In the rows, 128 means zero.
Each named turn below is shown by a few rows before and after it. Which turns, in which order, take the first row of each later pair to the second? The first pair is answered.
Y:
[122 182 121 104 157 131 105  78 158 129 106 141] => [156 131 134 109  94 129 102 105  84 166  84 140]
[109 156 114 115 145 133 137  99 123 144 102 137] => [148 139 134 101 133 125 112  99 114 158 109 139]
[ 81 157 131 125 179 173 127 128 165 109 130 142] => [161 106 171  99 121 160  82 150 110 152 128 147]
[138 133 125 110 129 140  84  92 148 146 102 116] => [116 122 107 135 108 149 118 107 103 149  88 114]
B:
[123 132 108 122 122 129 130 109 113 142 107 141] => [125 137 116 113 145 127 123 107 151 127 132 139]
[161 141 131  98 151 132 122 110 169 125 141 138] => [182 115 140 102 114 134 122 136 117 141 125 141]
[ 82 124 102 157 139 143 179 163 144 101 150 126] => [101  94 123 156 127 137 167 184 137  99 168 121]
D:
[114 137 139 146 170 129 142 145 153 112 156  92] => [131 155 145 131 174 127 118 112 161 122 146  99]
[156 136 135  82 143 134 144 138 119 158 129 131] => [155 135 135  90 137 135 148 146 109 157 125 128]
[112 120 120 151 148 135 162 151 136 104 149 109] => [119 135 130 135 167 131 144 127 157 102 151 115]
[133 142 113 135 118 120 147 129  87 135 124 126] => [127 139 116 142 129 121 154 139 100 128 137 123]
L:
[108 106 137 115 147 122 111 147 178 103 142 150] => [100 136 135 114 154 124 108 123 180 110 119 154]
[ 76  84 116 126 148 133 151 207 173 107 174 108] => [ 48 138  96 125 174 139 155 158 195 104 149 115]
[175 151 124 103 131  89 116  65 156 145 109 133] => [188 125 130 100 111  90 114  80 139 157 110 132]
Then:
Each pair is 2 to 3 turns apart.
[ 58 112  97 175 132 154 190 189 128  98 148 107] => [ 97 178 117 127 199 142 133 103 213  98 152 116]	D D
[ 95 108 115 119 141 138 168 123 172  82 142 117] => [137 141 131  87 137 130 126  74 175 109 113 130]	D D
[106 104 127 150 121 129 175 158 164  96 141 104] => [142 104 135 143  75 130 153 141 103 142  89 122]	Y B
[104 121 109 151 141 125 149 177 128 113 135 114] => [106 161 102 151 139 128 141 132 104 135  86 127]	L L L
[125 135 128 117 163 123 125 140 191  99 159 123] => [118  88 120 146  93 130 149 177  93 125 126 124]	D Y D
[ 92 197  97 132 160 125 141  56 134 133  70 141] => [123 195 114 115 147 118 119  47 129 146  60 145]	L Y
[ 96 100 122 148 112 128 154 157  79 146 160 106] => [148  85 150 117 110 120 111 153 100 158 174 105]	Y Y
[ 91 181  93 151 120 146 145  98 101 181  30 137] => [151 161 120 128  90 136 111 103  77 201  36 140]	Y Y
[112 146 100 126 114 139 139 121  67 130 106 162] => [121  99 112 129 109 134 145 170  73 116 142 153]	L L
[134 139 125 117 158 112 100 135 176 122 168 121] => [159 123 135 105 134 111  85 140 150 137 162 123]	B Y Y
[138 173 124 106 123 115 106  95 121 158 116 145] => [154 108 145 109 116 112 106 160 126 137 171 132]	L L L
[118 138 100 114 155 108  92 102 196 135 135 121] => [ 79 124  84 141 151 115 125 135 184 116 147 114]	Y D Y
[156 101 141  90 135 141  97 148 136 138 174 125] => [127 159 122  89 160 146  98  98 155 138 143 131]	L L L
